The rows below come in pairs that one turn or mirror swaps. Which row does each named row swap with?
The rows were stretched afterwards, more along some directions than others.
q_630: [ -6.2 -16.5   1.5  -9.0  18.7  11.5   0.4  -2.8  -7.4   2.5 -10.3  -8.3
 -19.1 -13.2 -13.2   1.6 -15.4  14.4  -0.9 -22.7  -3.1   8.7   0.7   4.0
  -0.5  13.6  -5.8   3.3   6.2]
q_646: [ -3.0   9.5  13.1   3.5 -10.1 -19.4  19.2 -14.8  -2.2  -7.8   4.1  -4.0
 -20.3   4.8   4.6  -7.1   0.9 -18.4  -3.3   5.3 -10.4   6.5   0.1  -8.8
  -3.2   4.1  13.4   8.2  10.4]
q_613: [  9.2   5.7   8.6  -5.6 -22.3 -13.1  -3.6   0.4  -6.9   2.0  10.3  12.5
 -31.7   4.8  -1.5 -17.9  -5.8 -13.5  -7.4  -4.5   6.5   2.0  10.0 -15.5
   4.0  10.3   3.5   0.4   1.1]
q_686: [  6.7   5.7  16.4   0.7 -31.2 -11.4 -13.1  -2.9  15.5  -6.6  -1.6   0.7
  -8.5   1.0 -12.2  -1.8  -3.6 -18.6   0.4   1.2 -13.8   0.7  -7.1  -3.7
  -2.1  -2.7 -12.7   3.0   5.3]
q_690: [ -5.8  12.1  10.1 -11.9  -8.2  -5.5  -0.6   4.6  -1.6  -7.2  20.1 -11.8
 -33.6  -1.0 -13.8   7.6   0.0 -15.3  -2.9 -13.8  -5.1  10.7  -8.2   9.6
  -5.0   2.4   4.9  10.5   3.9]
q_594: [ -5.7   2.8  -7.2   4.5   6.6 -19.9   1.1  13.0   3.8  -0.6   1.9  -4.2
   9.5 -18.7 -16.2  16.1 -16.3  -5.4  -0.9   2.4 -15.2   6.6  -2.9 -11.5
   6.0  -4.0  19.0   6.9   4.0]
q_631: [ -8.9  -4.2   6.5  -5.0  10.4  -2.1   5.3  -5.2  -2.6   3.0 -14.6 -17.7
 -15.9 -10.1 -14.5   5.7  -5.7   3.2  -4.9 -10.1  -3.6   9.9  -5.7  -6.2
  -3.4   5.3   7.3  -6.7  -8.3]
q_357: [ -4.3  -3.6 -19.0  13.6  20.4  -2.1  11.1   4.7   2.4   6.7  -6.0  12.7
  13.0 -16.4  -4.7  10.0  -7.3   9.8   8.5   5.1  -4.2   7.3   2.0 -11.3
  -1.1   9.2   8.5  -7.7  18.5]
q_365: [-14.1   9.5  -8.9   5.3  10.3  -2.1  14.9  10.3   9.7   4.7  -3.5   8.8
  -6.4 -12.5  -5.6   9.9 -10.0   1.1   8.4   3.7  -8.9   9.3   4.8   5.8
 -11.6  -0.6   0.0   2.9   2.0]
q_765: [  0.6   6.5  -1.0  -8.1   5.3  -8.6   8.1   6.6  -2.5   1.2   9.2 -11.2
 -23.6  -4.7 -17.0   3.1  -0.7  -4.8   1.3  -5.8   3.0  11.3  -8.3  -2.9
   5.9   1.2  17.7   0.0   3.9]
q_165: [  9.3  15.8   0.7  -8.4   3.6   7.5  -3.2  -7.9   6.9  -0.8 -15.2 -17.5
  16.1  15.4  17.4   0.2  -0.5   7.5  12.9  21.8  19.7  -6.8  -3.7  -1.7
 -11.5 -12.0  -7.2  -8.8 -11.8]
q_261: [-11.0   4.2  -1.1  -1.9  -8.7  -8.0   8.7   5.2  15.2  10.1  12.5  11.5
 -14.2   3.0   1.9   6.9  -6.3   3.2   9.4 -13.9  -3.5   2.4  14.6  -6.6
  -0.3   4.1   4.7   5.5   4.1]
q_281: [  0.4  -4.0  -6.4  -6.8   9.2  -1.3  13.7  13.1 -16.6   3.1   8.6   2.1
 -18.3  -7.0   3.0   5.3  -8.7   1.4  -8.0 -11.9  -5.5  13.8   8.7   1.5
  -0.2   3.4  15.1   5.8   1.3]
q_988: [ -5.1   0.7   2.5  10.9  -6.9   5.7 -10.6  -6.0  20.6   7.9  -2.4   1.3
  22.7  18.8   6.5   5.5  -5.0 -12.8  10.9  11.8   2.2 -21.1  10.2  -5.9
 -13.2 -17.3   4.4  10.0  -6.0]
q_77: [ -0.3   9.0 -16.2 -10.1   4.6 -14.4  -5.8   2.1  -2.1  -0.6   2.3   2.1
   1.4   2.0  -4.9  -2.5 -13.2  -2.3   4.9  -6.6   3.3  -9.9  17.4  -4.6
  -3.0  -0.6  21.4   5.4   6.2]
q_651: [  5.4  14.8   2.6 -26.0 -13.0 -14.8  -5.5   4.6 -15.0 -14.0   2.9 -10.8
 -27.4   2.6  -1.6  10.2  -5.8  -3.7   7.9   0.8 -16.2   3.4 -14.4 -13.6
  -8.2  -9.7   2.1   4.3  -4.1]
q_755: [-10.5 -16.0   3.2   4.7  19.8  -0.1   2.5  -2.8   7.1  12.1 -10.2  -2.0
  -4.1  -9.5  -6.5 -16.6 -10.3  15.4  -9.8 -14.3  -2.8  -0.9  19.4  13.1
  21.0   1.3   3.2  -4.5   5.0]
q_346: [-20.8  -0.7   5.9  11.9  17.0   2.0  12.8  -0.9  14.1   8.6   5.7   1.8
   0.9   5.9  14.5  -6.5  -6.9  -7.4  -1.9  -2.4  13.4  -6.1  12.1  -5.1
  -6.2   1.5  15.4  11.4   8.1]
q_553: [ 10.4   8.2   4.6  -8.3 -15.2 -27.1  -1.4  -6.7  -1.7 -10.3 -12.1   0.5
  11.2  16.8   7.6  -6.0  -7.5   8.6   7.6  -3.7  -1.2   2.5  -2.0  -4.3
  -7.4  -4.9  -2.8  -2.4  -1.0]
q_252: [-12.5  -0.4  -4.0  -2.7   8.2   8.6  -2.0  -4.8  -7.6   6.8  -1.3 -13.2
  -4.1  -8.8   0.4 -12.2  -3.5 -12.1   1.7   4.2  -2.3   0.1   4.6   0.8
   5.1   7.0  -7.0   8.0   3.4]
q_499: [ -1.9   4.1   3.9 -15.2   3.6  10.1  -0.9  -7.9 -17.9  10.1  -7.5  -2.3
 -24.2  -3.8  -0.7 -23.0  -1.2   1.0   7.3 -21.5  13.0   9.9   9.1  -5.4
 -10.0  16.7   9.8   1.6  -6.0]
q_271: [  0.4  -5.9  -2.5   1.4  -3.8  -8.0  -9.3   8.8  -6.9   1.6   7.6   5.7
 -10.2   9.0   6.3 -14.1 -14.8  -6.3  -7.7  -8.6   5.1   5.2  15.0   0.8
  -8.8   5.9  -5.8   4.6   6.4]
q_735: [-11.5  10.5  -6.4  -5.4  -8.1 -18.4   5.3  -3.7   3.5  -8.3   8.3   0.5
 -11.6   2.3  -9.4  11.8   4.2 -25.0  14.5   6.9 -16.0   4.6 -20.5  -3.0
   3.4  -5.7   0.9   2.8  -0.8]
q_348: [  1.8   0.2 -10.0   0.0  -6.5 -40.5   7.9   7.8  -8.4   0.1  10.1   5.3
 -18.2  -5.8 -23.1  -6.2 -18.5  -6.6  -7.7  -9.9 -13.1  16.8  -1.8 -10.6
   8.6  11.7   9.5   4.2  28.8]
q_622: [  1.1   2.6   8.0  -4.3  16.6   4.7  -5.2   0.7  -8.6  19.0   8.5 -11.9
 -26.5  -6.2 -10.4  -0.2  -6.5  -4.6  -3.9 -11.6   0.9   5.3  -1.8   2.1
   6.4   9.0   9.4   2.7   9.8]
q_310: [  6.8   4.8  -2.9 -10.1  -1.8  14.5 -17.7  -2.4   2.8   1.7 -23.2  -0.6
  22.7  17.7  18.4  -3.1   2.6   8.8   2.1   8.2  13.7 -17.7   7.0  -0.2
 -10.0 -14.7  -6.1  -8.4 -15.7]
q_203: [ -2.5  13.3  -3.6   3.6  -5.1   2.8   1.6   5.3  10.0   7.4  -4.5   3.3
  11.2   8.1  13.5  -1.8   5.3  -1.3  15.6  19.0  -9.0 -19.8   9.2  -6.8
  -7.1   1.6   4.7   2.9  -4.0]
q_608: [ -5.4   4.9  -1.7   0.7   9.1   0.3   5.4  -4.2  12.3 -13.3   2.2 -13.8
  -2.6   7.9  -8.7   8.3  -0.4 -14.2  13.3  11.4  -8.4 -10.7   4.8   9.1
  -6.0 -14.2  15.5  11.2   1.6]
q_92: [ -0.3  13.6  -9.8   5.6   1.3  -3.8  -1.7  -6.1  15.1  16.1   3.4  -4.8
   7.8   6.6   3.2  -5.9 -11.2  -9.9   0.8  15.1   3.1  -6.2   1.9  -8.0
  -3.5   9.1   4.9   8.8  14.5]
q_878: [ -9.2   3.1  16.7   0.5  11.8   5.9  -2.0  -8.3  12.5  -1.3  -0.1 -10.3
  -7.1  -1.2  -6.1   6.0 -12.5   0.4  -2.0  -8.8  -8.6  -7.6  -7.6  -6.5
  -2.4  -6.2   0.9   1.2   6.8]
q_618: [  1.7   9.1 -11.5 -10.7  12.1   5.7   6.1 -16.8   8.0   3.8 -15.7   2.8
  15.5  -1.3   8.2   6.1   1.8   7.0  13.5  13.6  15.0  -2.8  -5.2  -5.4
   2.9 -10.0   6.2  -9.0  -2.0]
q_339: [  2.1  -0.1 -10.9  10.8   5.4 -14.0   6.2  -5.7   1.0  -1.4   1.9   9.0
   6.6  -8.4 -13.6  24.1 -15.3   0.8   1.9   1.5  -5.5   4.1  -6.3 -13.7
  13.0   0.6   8.0  -6.4   8.1]
q_302: [ 14.7  14.7 -10.4  -1.8 -11.4 -15.0   6.1  -4.9  -8.3   3.5 -10.5  -5.2
   3.5  14.5   1.0  16.1   2.4 -11.2  10.0  34.0   8.0  -8.3 -14.2  -4.4
 -13.3  -6.4  -1.7   5.1   3.6]
q_420: [-11.9  16.6   3.5 -15.2   3.7   2.1   7.0   4.3  12.1  -2.2   6.2  -7.2
 -10.3  18.0   3.4  10.5   2.5 -12.2   9.0   7.0   8.2  -8.8   4.0   1.4
 -19.7   9.3  23.2   4.3   0.3]
q_716: [  2.0  12.9  16.2   2.4  18.1  23.9  -0.7  -3.7  10.9   2.9  -5.3  -8.1
  -5.5  -0.4  -4.6  13.5  -2.2   4.8  11.4   6.9   4.5  -6.6 -22.7  -3.4
  -5.4   0.0  -6.3  -8.8  -0.5]
q_124: [  4.6  -0.3  20.6  -4.0 -16.2   2.4  -2.7   2.2  15.3  -9.9  11.0  -0.6
  -5.1   4.0  16.7   9.5 -14.9  -9.1  11.4  -2.8  -4.3  -4.0  -0.9  -0.6
  -8.5 -10.6 -15.1  15.5  -2.5]
q_43: [  7.3 -15.3   8.8  -9.9  -6.7  -6.8 -17.4   2.5 -19.2   1.2   2.3   0.6
 -19.2  -5.2   5.3 -12.9  -3.1   5.5   1.7 -23.1  -1.7   2.5   0.3 -10.2
  -5.0   7.4 -10.5  -3.2  -2.3]
q_632: [  4.9 -10.3  -5.1  -9.3  10.6   1.9   9.1 -17.8  -1.3   4.3 -19.0  -6.1
  -0.2  -9.6  -8.6   8.9  -6.3   3.3   5.8   7.8  -7.1  -0.3 -10.8  -0.2
  15.7  -4.8   5.3  -1.6   1.4]
q_783: [  5.7   8.2  -8.5  -2.1  -0.4  10.9  -1.7  -9.3 -17.2  -2.0  -1.3  -3.7
  -9.8   5.3  10.9   0.5   2.4  -0.3  -1.5   6.2  -2.9   4.5 -10.7   2.1
  -9.7   2.0   4.6   2.5  -8.8]
q_343: [-18.0  -2.9   8.1  -0.4   7.8  -1.1  -6.0  -4.4   5.9   1.5  -1.0  -9.5
 -15.7  -8.0  -4.3  -6.2 -17.0  -8.5  10.2  -6.6 -16.6  -5.9  13.9  -8.7
   0.1  -1.5  12.9   1.8   1.0]
q_520: [-14.3  10.8 -18.5  -4.7  -6.2 -14.6   4.9   6.2  -3.2  -1.3   2.3  15.2
  -7.9   0.2  -6.9  -7.7   0.3  -9.1  -1.4   4.3  -3.9  13.7  -6.6 -14.0
   4.3   1.7  -1.2  -3.2  -4.4]
q_930: [ -7.3  23.6   5.7  -2.7  -7.6  -3.5   0.5   4.6   4.5   2.9   6.5 -18.6
 -21.8  -4.0   0.4   9.2   1.1 -27.6  -5.8  12.4  -2.6   6.8  -9.8  -8.8
 -13.3   2.3   6.0   7.2  -3.1]
q_220: [-10.3   7.6  -7.1   0.8   7.3  -1.9  -1.2  -0.4   7.2  -6.7   9.9  -1.3
  -4.8   1.7  -5.5  -0.6 -16.2 -12.0   7.4  -3.3 -12.8   0.2  -6.4  -2.9
  -2.6   0.6   5.6  12.5  -4.1]
q_667: [ -8.4  -1.2  -9.8  -0.9 -21.8 -15.4   4.6  -5.5   3.2  -0.4  -2.6  19.0
  -7.4  -9.2  -5.2  -4.4   1.2 -15.4  -8.8   2.2  -6.7   3.4   9.3 -12.6
   3.2   5.6   6.4   5.4   0.6]
q_938: [ -8.7  -0.1  -7.2  -1.8   9.0  -4.2   0.4 -11.7   4.8   3.0 -13.8  -1.3
  -0.6   4.7 -14.2  -2.7   2.6  -4.0  -7.6  -2.3   8.2   0.8  -5.7  -2.7
   4.9 -10.4  -2.0  -3.0  -2.4]
q_237: [ -2.2  15.5   7.2  -2.0 -18.0  -0.4  -2.5 -12.2   5.7  -2.6  -7.0   3.6
  10.1  11.9   6.8   9.2   2.6  -5.2  -2.8  16.8  -2.9   0.9  -6.0  -8.9
 -14.3   0.3   0.3  -8.5  -4.3]
q_782: [ -9.0   2.5 -16.9 -11.1  15.5 -15.2   8.7   8.5  -6.3  -7.7   4.4  -4.2
 -15.5 -15.9 -13.7   7.3 -15.0  -2.3   3.7  -2.1 -22.3   3.2   1.9  -5.9
  13.2   3.5  19.8  -5.2   7.4]
q_349: [  7.6   6.9  14.1  -3.9  -2.3  15.1   1.6   1.1   8.5   7.5   2.2 -18.9
   1.6  18.1  11.4   9.1  -9.1 -10.6   4.6   7.6  -5.6 -13.3  17.4  -0.5
 -20.3   5.3  12.3  14.3  -1.8]
q_98: [ -4.8  -2.7  -9.7  -3.1 -16.3   2.1   4.4   2.8  -1.6  -3.9  -4.9  20.5
   4.6  -0.8   8.9   2.4   1.9 -10.7   6.5  -3.1 -10.2  -1.2  12.5 -11.2
 -13.6   4.2   0.1  10.7  -5.4]
q_762: [ -1.2  11.8   9.5   1.7  -6.0   4.9  -1.7  -7.2  -2.1   9.8  -3.8 -15.1
   3.6   5.5  10.7  -2.4   6.1 -11.7  -3.9  19.9  13.8  -0.6   6.9 -13.1
  -5.6  -0.1  16.2  -2.0  -9.4]
q_859: [ -4.0  -0.4 -14.2   8.7 -16.5 -15.3  -0.8   1.5   1.8  -1.5  -4.4   2.2
   2.7 -11.8  -1.3  -8.8  -6.2 -11.2  -3.2  13.6  -5.6  -1.3  18.1 -23.7
  -1.5  -3.8   3.5   6.3  -5.3]
q_489: [ 12.3  -1.1   1.8   4.9  -2.6 -16.4  -3.8   2.9  -1.5  12.0  -2.4   1.8
   9.2 -15.4  -0.2 -19.9  -3.7   0.3  -6.7  -7.4  -1.8  10.9  21.1 -17.7
   3.0   8.6   1.9  -6.0   1.6]
q_824: [  0.9   0.4   8.5  -2.6 -13.0  -9.0   0.0  -1.5   8.2  -9.7   0.8  -8.6
 -11.3  -3.9   0.8   5.6 -12.1 -11.3  20.1   2.3 -18.6  -2.0  -1.2   1.6
  -6.9  -1.4   0.7   6.0  -5.0]
q_233: [  7.9  -1.7 -11.2  -4.6  -5.3 -18.2   1.0  -4.3 -16.0  11.2  -6.0  12.2
 -11.3  -1.4 -10.6 -17.2  -9.5 -10.0  -1.6  -0.3  -4.6  12.6  19.2  -7.5
   4.5   6.5   4.5  -6.8  11.2]
q_536: [  2.3   3.6 -13.9  -0.7 -18.4 -14.2   2.8  10.0  -9.9   5.3   3.3   6.5
  -6.4   2.7  -1.6 -13.5  -1.4 -12.5  -2.3  -1.8  -1.4   6.5  23.9 -15.3
  -9.6  13.9   7.1  15.3  -3.9]
q_935: [ -6.2 -15.9  -4.4   0.2   1.9   2.8  -0.3   4.6 -11.8  22.3  -1.4   9.1
  -6.2  -1.4   0.2  -8.7  -0.6  -1.9  -7.6  -5.3  12.0  11.2  14.2   8.2
   2.1  10.5   1.9  -1.1   6.4]
q_113: [ 10.1  11.8  -0.1 -17.8  -8.5   7.5   0.4 -19.1  -3.2  -1.5  -7.9 -12.7
   0.6  16.2  17.4  -3.6   3.4   6.4   4.1  15.9   8.3  -5.1 -10.6   1.4
  -6.7   0.9  -0.1   6.6  -5.5]
q_981: [ 18.8  -7.3   7.5  -3.1 -16.2 -13.4   1.4  -6.7  -6.1   9.2  -5.8  -3.4
  -8.1   7.3   6.7 -17.6  -6.3  -1.1  -6.7  -4.4   2.4   7.3  23.6   5.8
  -5.9   9.5   6.4   6.7   8.3]
q_279: [ -4.4  13.2   1.3   9.9 -23.4 -14.9   0.5   4.1   1.0   0.8   8.7   9.8
   7.1   6.9   7.4  -5.2   4.5 -13.7  -9.4   5.7  -2.3  -3.4   8.9 -20.1
 -10.7   2.9  16.8   7.9  -4.2]
q_36: [  3.2  10.3  -2.7  -1.9   2.8  -2.3  14.7   8.4  -2.9  10.2   7.1  -6.7
 -10.9  10.4   2.4  18.1   9.1 -16.7  13.8  10.6  -7.0   2.2  -5.7  -8.9
 -14.0   8.2  10.0   3.6   4.8]
q_761: [ -2.8   2.1   1.7  -1.7   2.9   0.2   1.5  -9.1   7.4   3.1 -14.8  -3.3
   9.7  10.6 -12.2   3.9   4.3  -2.1   0.9  -2.1   8.6   4.5 -16.2  -3.5
  -6.6   0.1 -13.6  -0.6   8.8]
q_244: [  3.6   4.7 -16.3   3.9  -0.3 -12.9  -8.2 -11.2  -5.5  -2.4 -19.6 -10.0
   5.8  -8.8   0.4  -5.8  -5.8  -0.5   1.7  13.5  -1.4  -7.1   2.6  -9.0
  -2.8 -11.5  10.0   2.6   3.1]
q_521: [ -6.2   0.4   0.6   8.1  -8.0   0.3  -9.6   7.5  -0.8  -4.6   4.3   3.5
  -0.3  10.1  -0.7  -6.8 -10.6   4.9  -1.7  -8.0  -1.1   1.3   7.6  -3.8
 -18.9   9.4   2.8   6.3   5.7]
q_347: [  0.8   7.0 -16.4   0.6  -5.4 -14.4  -7.9   6.4 -16.9  11.5   8.4  14.9
 -11.2 -10.7   2.3 -16.7  -6.9  -2.8  -6.0  -0.5  -4.6   3.8  19.8 -14.2
   5.4  13.3  14.1   1.9  10.5]

q_651 is swapped with q_594
q_686 is swapped with q_310
q_521 is swapped with q_349
q_735 is swapped with q_618
q_346 is swapped with q_646
q_667 is swapped with q_938
q_244 is swapped with q_930
q_252 is swapped with q_499
q_348 is swapped with q_281
q_981 is swapped with q_271
q_113 is swapped with q_220
q_343 is swapped with q_762
q_420 is swapped with q_608
q_935 is swapped with q_233
q_690 is swapped with q_77
q_36 is swapped with q_357
q_622 is swapped with q_347
q_203 is swapped with q_716

